128 stands for zero in the data rows.
The rows lie near the corners of a hidden 2-dimensional box; two corners joined by an edge are never in the same group. There are 2 groups. The rows also spread widely along two directions, which tell nothing about the groups. Groups are numbered from 0 in the order they first appear among the rows asked about.
The rows in order, each followed by its group:
[159 154 144 118 147 141 129 116 126 124 141 114 143 129 105 141] -> 0
[ 85 113 161 183 115 106  79 162 163 148 142 187  74 108  96  93] -> 1
[175 119 152  97 147 169 132 106  84 133 161  98 158 162  98 167] -> 1
[132 100 108 106 120 138 148 122  94 128 125 109 148 155 158 144] -> 0
[118 128  92 114 118 118 156 122 132 115  98 115 140 124 170 123] -> 1
[ 83 107  93 106  97 148 132 122 137 120 116 123 110 142 142 123] -> 1
[187 134 185 125 160 152 112 120  93 141 172 118 149 148  74 159] -> 1
[ 64 107 107 136  94 131 108 139 159 126 119 152  87 126 131 105] -> 1
[127 107 185 190 136  90  89 166 129 158 150 179 106 111 106 108] -> 0
[185 114 146 106 152 144 143 115  68 130 147  97 173 156 130 163] -> 0
[126 145  97 100 121 145 149 109 136 111 115 105 136 130 138 134] -> 0
[119 132 119 141 128 109 132 134 140 120 115 135 125 114 145 117] -> 1
[154 154 144 127 143 134 125 121 130 127 138 122 134 124 105 137] -> 0
[106 116 114 115 112 147 127 122 129 125 131 124 117 141 125 129] -> 1
[108 131 150 189 131  75 104 162 163 140 121 176  99  92 133  92] -> 1
[176 164 166 127 160 138 117 118 123 130 151 119 141 124  85 144] -> 0
[186 158 150 103 159 150 138 106 103 126 147  96 162 139 101 160] -> 0
[142 114 201 203 149  85  79 170 132 163 158 187 105 105  93 108] -> 0
[132 146 121 114 131 141 133 116 137 118 125 117 130 127 118 132] -> 0
[129 136 174 195 144  78  95 163 159 147 135 179 102  88 106  98] -> 1
[110 114 106  98 109 157 137 115 116 122 128 111 129 151 133 139] -> 1
[117 121 200 205 137  97  64 171 157 159 160 196  80 102  72  99] -> 1
[107 122  66  98 108 124 167 115 129 108  88 104 142 129 190 126] -> 1
[164 150 112  78 140 163 159  96 104 111 129  80 163 147 129 160] -> 0
[112 146 113 123 123 129 131 123 152 119 118 127 119 118 126 120] -> 0
[ 72 122  70 132  98 102 146 135 164 113  83 135 109 109 185  96] -> 1
[163 157 132 103 146 148 141 107 120 121 135 102 150 134 111 149] -> 0
[179 131 172 117 155 158 122 117  91 135 164 112 150 152  85 158] -> 1
[ 74 140  97 135 103 118 124 133 179 117 105 145  93 108 137  98] -> 0
[ 60  90  95 152  91 103 120 153 150 132 104 161  92 118 165  97] -> 0
[138 112 162 164 138 104 108 151 119 148 143 157 122 121 119 121] -> 0
[149 133 104 103 134 130 158 113 107 118 110 100 159 133 159 142] -> 1
[147 130  70  66 126 149 186  93  95 103  99  71 177 151 184 155] -> 1
[107 119 168 175 124 112  83 155 156 147 147 175  88 113  93 106] -> 1
[183 144 131  99 152 136 155 107  90 122 130  89 175 140 143 157] -> 1
[ 70 119  78 138  97  97 141 138 164 116  86 143 105 108 178  95] -> 1
[168 141 112  91 144 139 166 104  93 118 120  85 173 139 155 155] -> 1
[161 128 201 161 153 131  85 143 116 151 174 153 120 129  66 134] -> 1
[111  97  83  95 108 141 156 117 102 120 109 104 143 149 174 137] -> 0
[ 99  96  89 117 105 123 145 128 122 125 107 123 130 139 172 125] -> 0
[172 129 155 101 147 165 126 110  88 132 158 102 153 156  95 163] -> 1
[181 144 170 149 163 111 124 133 106 140 148 129 151 120 106 138] -> 1
[209 168 182 117 176 149 125 108  96 134 164 102 163 135  75 164] -> 0
[203 165 172 114 173 149 129 110  99 130 158 102 163 136  84 163] -> 0
[ 39 127  82 153  86  99 117 147 200 123  89 164  73  95 155  76] -> 0
[148 128 205 181 148 117  76 153 132 160 173 172 103 117  62 121] -> 1
[150 113 170 159 145 111 109 146 109 151 146 149 130 127 114 130] -> 0
[121 145 131 140 128 122 122 134 153 126 126 138 115 112 116 115] -> 0
[173 111 165 134 151 129 124 130  84 145 153 124 154 145 119 148] -> 0
[ 78 106  90 111  95 145 133 125 140 120 115 126 109 138 145 120] -> 1
[123 100  91  89 112 145 159 112  95 118 114  99 150 155 169 143] -> 0
[142 118 103  71 124 174 152  98  92 116 132  83 154 166 132 160] -> 1
[110 115 136 132 118 138 111 134 133 133 139 139 110 136 112 125] -> 1
[133 151 165 166 143 110  98 145 158 136 141 158 107 101  93 112] -> 0
[ 71 124  71 133  96 101 146 137 163 114  83 137 109 108 183  97] -> 1
[130 129  96 111 123 121 154 118 121 118 105 110 145 129 164 130] -> 1
[ 44 133  68 132  87 114 131 135 195 108  85 146  83 100 159  87] -> 0
[185 151 172 154 167 105 121 136 114 140 143 133 151 112 109 135] -> 1
[ 88 141  90 119 105 130 136 122 168 110 104 130 107 113 141 111] -> 0
[170 145 165 155 159 105 125 138 119 140 139 137 145 113 118 132] -> 1
[140 147 103  87 129 154 153 101 121 110 120  92 146 141 132 146] -> 0
[157 134  99  92 137 136 167 106 100 115 112  87 168 141 164 150] -> 1
[151 104 110  83 127 153 156 110  77 124 129  91 166 161 156 158] -> 0
[ 50 105  90 136  84 126 117 139 166 123 109 151  85 122 144  96] -> 1
[175 140 135 115 153 127 147 116  99 127 131 103 165 133 137 148] -> 1
[110 123 163 168 126 117  90 152 151 143 145 168  94 115  92 109] -> 1
[110 115  92  80 109 169 146 105 113 116 123  96 135 158 138 146] -> 1
[116  94  91  94 109 142 154 116  99 121 116 104 144 154 167 141] -> 0
[128 149 105 101 124 146 145 109 135 114 118 107 136 130 132 134] -> 0
[ 61 121  70 136  90  99 140 141 175 111  80 144 100 104 181  90] -> 1
[143 148 122 109 136 143 138 113 130 118 129 108 140 136 120 139] -> 0
[194 118 162 117 158 139 136 120  64 141 156 105 172 154 121 164] -> 0
[131 155 193 195 147  95  77 159 169 147 151 183  91  89  71 101] -> 0
[ 92 116 169 183 118 109  77 162 163 150 145 185  77 108  91  98] -> 1
[ 88 142 106 134 110 123 124 130 171 117 110 140 101 109 130 104] -> 0
[146 113 161 153 140 114 113 145 110 145 145 144 131 127 118 129] -> 0
[ 85  96 106 144 105 108 124 145 136 134 111 149 109 125 159 109] -> 0
[126 118 148 137 128 136 112 135 124 138 149 139 117 136 103 129] -> 1
[115 111  86  73 108 167 153 101 105 115 122  93 143 160 147 149] -> 1
[186 142 158 131 161 119 135 125  99 137 139 116 160 126 119 145] -> 1
[132 133  99 111 127 124 154 118 121 116 108 110 147 129 163 130] -> 1
[ 53 136  79 135  89 117 126 139 193 110  85 148  81 104 147  89] -> 0
[ 82 111 133 154 107 123  99 146 156 134 132 162  86 120 114 104] -> 1
[127 148 123 120 128 130 131 121 145 119 124 122 125 122 118 126] -> 0
